Each row is where one point has got to under a steady rotation. How many ticks took it there?
The counts run from 0 to 362.
[ 10  -8  -5 -13 -11   9   9   3  27  -8  -2 -24] -> 170
[-10  11  -5   4   2   4  -4   0 -16  16 -16 -24] -> 240
[  2  -7  11   5   7 -21 -18   9  10  -2  17  22] -> 195
[-15  10   1  12 -18  11   4 -17  -4   1   0 -21] -> 149
[ -3   6   9   2   9  26  -2  -1   0  18 -14 -19] -> 347
[  2  -1 -15 -28   0  -4  -4  14  -9  17 -14   7] -> 333
[-15 -12  24  -7   8  -6 -16  -3 -20  -9 -22   6] -> 29
[-22  17  -7  -5  -8 -11  15  11  13 -12  -2 -12] -> 271
[ -5 -12  19 -14  16   7  -6  -3  -4   9 -19  11] -> 17
[ -7   6   8   0  12  30   3   2   5  22 -13  -1] -> 15
[  3   7  10 -20  -5 -15   2   7   2 -26  -3 -11] -> 269
[  6   6  15  -3   2   5  23 -11  21 -15   3 -12] -> 276
[ -2   6   1  -6  -1  -4 -18   3 -17  -4 -11 -27] -> 249
[  8  -3   5 -25  14  -3  -3  12 -14   9 -16   9] -> 9
[-18  -6   5  -3 -11 -16   6 -29  -7  -9  -2 -12] -> 152
[ 26   1   8   8   3   1 -14 -12  -4   6  25   7] -> 308
[ 20 -17   7  14   3  -5 -16  -8  20  -4   9  14] -> 297
[ 12  -2  12 -15   0  27  -1  -1   4   5 -18  14] -> 119
[-24  -2  16   0  -4  -3  -2 -24   2   4  -1 -17] -> 255
[  1   5  -6  -5  10 -14   5  -1 -13  21 -18  18] -> 227
[ 12   1  -9 -23  -4 -14  -9   3 -21  13   7  16] -> 321
[ 10 -15   5  -4  -3   6   2  -1  31 -20  -1   5] -> 285
[ -1   9  -6   2  -7   2  17   0  25  -3   5 -24] -> 169
[  6 -14  16   3   5  15  -9 -19 -12  -1 -24   3] -> 131
[ 18 -14  13  -7  11   7  -4   0  33  -7   8  -5] -> 182
[ -8  12  23  -3   7   2   2 -16  -5  -4   6 -27] -> 256
[ -7   5   2  -2  -4   0  22 -21  11  -1   5 -22] -> 161
[ 15   8  -4 -11 -14   6 -20  22   1   5  20   0] -> 95
[-17   9  -4  18  -3   7  -7  -3  -9   9 -20 -10] -> 137
[  8   8 -11  26  -8  -1 -10  10  12   8  11   2] -> 303
[ -6 -10  26  -3   3   8 -12  -7 -10 -15 -13  -9] -> 360
[ -1  15 -18 -14  -1 -13  -4   9 -15  19   7  18] -> 322
[  2   3   9   4 -14   6 -23   8 -14 -18 -22 -11] -> 32
[ -2  10  20   3  20   5  -4   6 -10   2 -17 -16] -> 351
[  0  13  20   8  -4  -1   1 -14 -17 -18  -5 -17] -> 39
[ 13  10  12  16  20 -16  -4  11  14  -2  12  -5] -> 185
[ 22  -3  -3  -4 -12  19  -4  -6  -7  12  20  12] -> 316
[ 2 23 -4 -4 -9 19  4 18  0 11  9 14] -> 106
[ 19 -10  15   3   4  -3 -20   5  14  -6  18  12] -> 194
[  1   6  -1  -5  -4 -15 -12  10  -6   8  12  34] -> 207
[  2  -5  10 -20   2   4  -4  -2   3   6  17  30] -> 100
[  7 -13   6  16   7 -19 -10  -7  20   3   8  23] -> 298
[ 13   3   4  -3 -11  -8 -22  20   3  -7  11  12] -> 198
[  9   3   1  12  19 -20   9 -10  23   4   8  -8] -> 70
[-11  -8   4  -4   6 -13  16 -14  26   3   2  -1] -> 172
[-11   3   4  20   2  22   2 -12  -4  20 -25   8] -> 129
[-19 -19  13  -2  -6  20 -17  -1   0   5 -20   0] -> 25
[-23   3   4   3   4   8 -11  19  -2  10 -25   3] -> 22
[ -7   9   2  -6   1 -19  -8  16   0  19  23  12] -> 93
[-18  -5  -2   2 -28   1  -1 -14   0 -18 -11   1] -> 45
[ -7  10  15  17 -14  21  -4 -13   0  -1  -7 -16] -> 35
[-22 -10  -1 -10  -9  -7 -17   0 -14   1 -15 -18] -> 250
[ 10  11  -9  25   3 -15   1  15  19  -1   0   5] -> 291
[ 18  -9 -17   3 -16 -13   1   6  18 -14 -11  -8] -> 64
[ -2   9 -19  -8 -13   0   0  11 -10  17 -12  22] -> 219
[ -8 -17 -16   5  -4 -10  -7  -9  31  15  13   1] -> 77
[ 13  16  19   1  19  13   2   1 -15  11 -21   9] -> 122
[-15 -12  16   3 -10   5  -8 -24  -6 -13 -11   5] -> 37
[-10  18 -15   4 -16  -7   9  -3   0  -7  -5 -23] -> 157
[ -2  19   2  -2 -15   5  12   7  13 -19   1 -18] -> 272
[ 11   9   9  17   5   5 -10   0 -24  -3 -18 -12] -> 134
[  4 -18   4 -10  12  13  -2 -17 -13  12 -23   0] -> 234
[ 18  12   9   0 -12  19   4 -14  -8   5  10  16] -> 213
[ -2 -17   0 -19  -7  -8   7 -12  29  -6  -3  -6] -> 171
[-4  9 -6 15 -9 -1 18  7 26 -2 -6  0] -> 283
[-10  15   1  13   6  -2  -1  14 -13  12 -26   7] -> 125
[-21 -17  14  -8 -11   5 -10 -13  -2  -3  -5 -19] -> 254
[-19  13   8   6  -2   2  21 -15  24 -11   1   2] -> 275
[ -1  11   3  -3  12   7  -2  17 -12  16 -20 -15] -> 343
[ -5   0   6 -12 -23   5  -9   9  -4 -17  -2 -25] -> 261
[ -9   6   7   4  -1  20 -14  11  -7   1 -18 -24] -> 355
[ -5  -4 -16   3 -14 -17   2  12  25 -16 -12   6] -> 282
[ -2  11   8  15   8 -17 -14  11   6   9  19  18] -> 196
[ 12   9   3 -20 -15  25  -2  11   4   7   4  17] -> 107
[ -2   4 -16  18  -7 -21 -17  12   1   4   8  16] -> 302
[  8   5   9   3  19   3   4  -9 -14  19 -11  -7] -> 236
[ 14  -5  10  -2  -9  15 -15  -2   6   5  20  16] -> 202
[-22  14  15  14   9  -7 -11   0 -15   0 -17  -1] -> 30
[  7  -7   0   9   2  -7 -16   4 -23  -8 -30  -6] -> 135
[-12  21   1  19  -3 -15  -3 -11 -19  -1 -11 -20] -> 145
[11 14 -4 16  0  4 -9 23 20  3 10 -2] -> 189
